Rotation paths and how fast each direction turns (degrees per step):
Each turn is a multiple of 5 degrees from 10 to 175, or 0.
Each row of a path follows its step; steps can be skipped.

step 0: [ 0.37 -0.94 -0.69 -3.07 -1.48 -4.00 -1.80 -1.74  0.38 -3.12  1.21  4.01
  3.96  0.81 -1.48 -3.16 -1.64  0.80 -3.28 -1.53  2.31 -2.64  0.10 -3.12
 -2.58 -0.66  1.78 -3.76 -2.06  0.28 -2.09 -2.74  6.63 -2.45 -1.20 -1.40
 -0.70  1.78 -4.08]
step 1: [ 4.50 -4.02 -1.92  0.76 -0.29  3.30  1.48 -4.16 -1.33 -0.44 -1.34  0.99
  1.95  2.25 -0.22  2.99 -3.03  4.10  3.77  1.25 -3.33 -3.97 -3.41  2.93
  5.16  1.40  0.77 -3.38  1.90 -2.03  1.38 -1.54  0.81  1.66  0.93  0.64
  1.34 -1.77  1.73]
step 2: [ 1.19  1.43 -3.45  3.03 -3.47  0.11 -1.06 -1.10  2.40  0.81 -2.82 -5.44
 -0.01 -2.26  1.65  0.00 -0.94 -2.52  0.02 -1.75  0.97  1.43  1.86 -0.58
  2.03 -1.62  3.26  5.34  0.83 -2.71 -0.32 -4.05 -2.88  5.03 -4.04 -0.91
 -2.68  2.61 -2.00]
step 3: [-2.26  2.34  2.45 -2.62  1.70 -2.40  0.50  0.32  0.19 -1.09  1.69 -2.37
  0.21 -2.22  0.87  0.50 -0.39 -2.07  2.21  4.48 -0.26  0.23  2.59  0.62
 -2.12  5.67  3.77 -0.34  1.98 -0.12 -2.31 -4.51  0.80 -7.97  0.25  3.25
 -0.27 -0.98 -2.93]
step 4: [ 0.86  0.27  1.81 -1.82  1.75 -2.51 -3.72 -0.42  0.82  0.61  3.63  4.26
  0.15  3.15 -0.19 -0.07 -3.24  0.63  3.16 -1.40  3.26 -4.28 -1.18 -0.74
  2.15  3.31 -1.30 -4.69 -2.60  1.27 -0.42  1.67  1.00  3.26 -5.23  1.04
 -4.57  1.38  1.18]
step 5: [ 1.46 -3.17 -3.43 -0.41 -3.05  1.34  1.64 -1.97 -1.29  2.77 -5.48  2.83
  2.50  0.29  0.90  4.35  1.14  3.34 -3.13 -5.99 -1.46  0.16 -2.68  1.17
 -0.07  1.51  0.12  0.75  1.48  1.55 -0.06 -2.78  3.42 -0.98 -2.05 -0.84
 -0.70 -0.21 -5.24]
step 6: [ 2.31 -1.21 -0.35 -1.21  5.33  2.02 -1.65 -1.19 -0.05 -0.17 -4.09 -1.75
  2.49 -2.42  3.52 -0.25 -1.32 -2.20  0.15  0.90  0.21 -3.98  1.84  1.35
  1.39 -0.92  3.50  1.61 -0.10 -3.53  0.66 -6.80 -4.56  1.22  3.73  1.67
  0.91  1.33  2.94]
step 7: [-1.96 -0.78  1.27  1.70  0.18 -2.38 -0.19  2.44  3.30 -1.21  1.72 -5.62
 -1.64  2.49  3.46 -0.78 -2.97 -0.22  0.33  2.73 -1.02  0.17  4.84  1.63
  2.92  5.70 -2.45  2.34  0.01  0.37 -3.32  0.53 -0.66  0.49 -1.39 -1.86
 -4.43  0.01 -4.59]
step 8: [ 1.64  5.35  0.93 -2.03  0.98 -3.69 -1.87 -0.43 -0.64 -2.81 -1.84  5.07
 -0.71  0.80  2.29  4.82  2.09 -1.09 -0.96 -2.38  1.64  1.74 -0.41  1.42
 -3.50  6.16  1.54 -2.05  2.70 -0.21  1.87  2.14  0.80 -0.81 -3.71  2.50
 -1.60 -2.83  1.16]
step 9: [-1.00 -4.74  3.60 -2.89  0.95 -0.55 -0.61  3.47 -0.64  2.87 -1.82  1.24
  3.80  1.75 -0.13  0.92 -1.73  2.58 -1.03 -5.56  3.29 -2.59 -3.36  0.68
  0.00 -2.55 -3.03 -2.02  3.05 -0.22 -2.37 -3.45 -1.15 -1.53 -1.61 -0.64
 -0.01  4.65  1.84]
step 10: [-1.06 -1.77 -2.58  0.69  4.20  1.95 -3.78 -3.20 -1.96 -3.29 -2.81  0.04
  1.41  2.27  2.40 -0.92 -2.87  0.39 -1.61 -3.23 -5.47  1.89 -0.22  1.74
  3.42  0.94  1.39  2.19 -3.76 -0.14 -0.89 -2.06 -0.39  0.48  3.99 -4.50
  1.02 -1.34 -3.81]
[ 0.37 -0.20 -0.25  0.64  1.72  1.42  0.06 -0.20 -0.29 -0.94  0.57  1.00
 -1.15 -1.00  1.16  1.13 -0.82 -0.26  1.02 -0.59 -0.59  0.30  0.62  0.07
 -0.09 -0.27  1.66 -1.11  1.03  1.24  0.24  0.45 -0.15 -0.48 -0.08  0.31
  1.19 -0.78  0.25] : 155
[ 0.21  1.07 -0.64  1.11 -0.94  0.49  1.21  0.33 -0.47  0.48 -0.16  1.00
 -0.94 -0.10  0.67  0.47  0.34  0.39 -0.10 -1.04 -0.31 -0.75 -2.04  0.82
 -0.30 -0.01 -0.22 -0.21  1.92 -1.75 -0.60  0.39  0.12  0.77  0.00  0.28
 -0.31  1.21  0.32] : 100
[ 0.36 -1.46 -0.73  1.00 -0.18 -1.00 -0.25 -0.87  0.13  0.05  1.03 -0.60
  0.22 -0.94  1.05  1.40  0.78  0.94 -0.36  0.54  0.26  0.08  0.24  1.31
  0.14 -1.19  0.58  0.65 -0.75 -1.00 -1.10 -0.54 -0.56  1.19  1.38  0.06
  0.02 -1.20 -0.14] : 80
[ 0.25  0.03  1.38 -0.41  0.33 -0.38 -0.13 -0.25  0.13  0.31 -0.78 -0.84
  0.44 -0.69  1.47 -0.43 -1.11  0.15  0.94  0.95  0.01  0.13 -1.31  0.14
 -0.08 -1.19 -1.71 -1.21 -0.03 -0.04  0.73  0.33 -0.44  0.79 -0.20  2.20
  0.69 -0.12 -0.92] : 140
[ 0.78  1.00 -0.19  0.26 -0.32  0.88 -0.79  0.70  1.71  1.07  0.22  0.34
  1.32 -0.34 -0.13 -0.46 -0.37  0.51 -0.33 -0.38  1.15  0.04  1.66  0.15
  0.42 -0.59  0.41 -1.40 -0.20  0.14 -1.24  0.83 -1.30  1.01 -0.30  0.26
  0.13  1.26  1.01] : 155
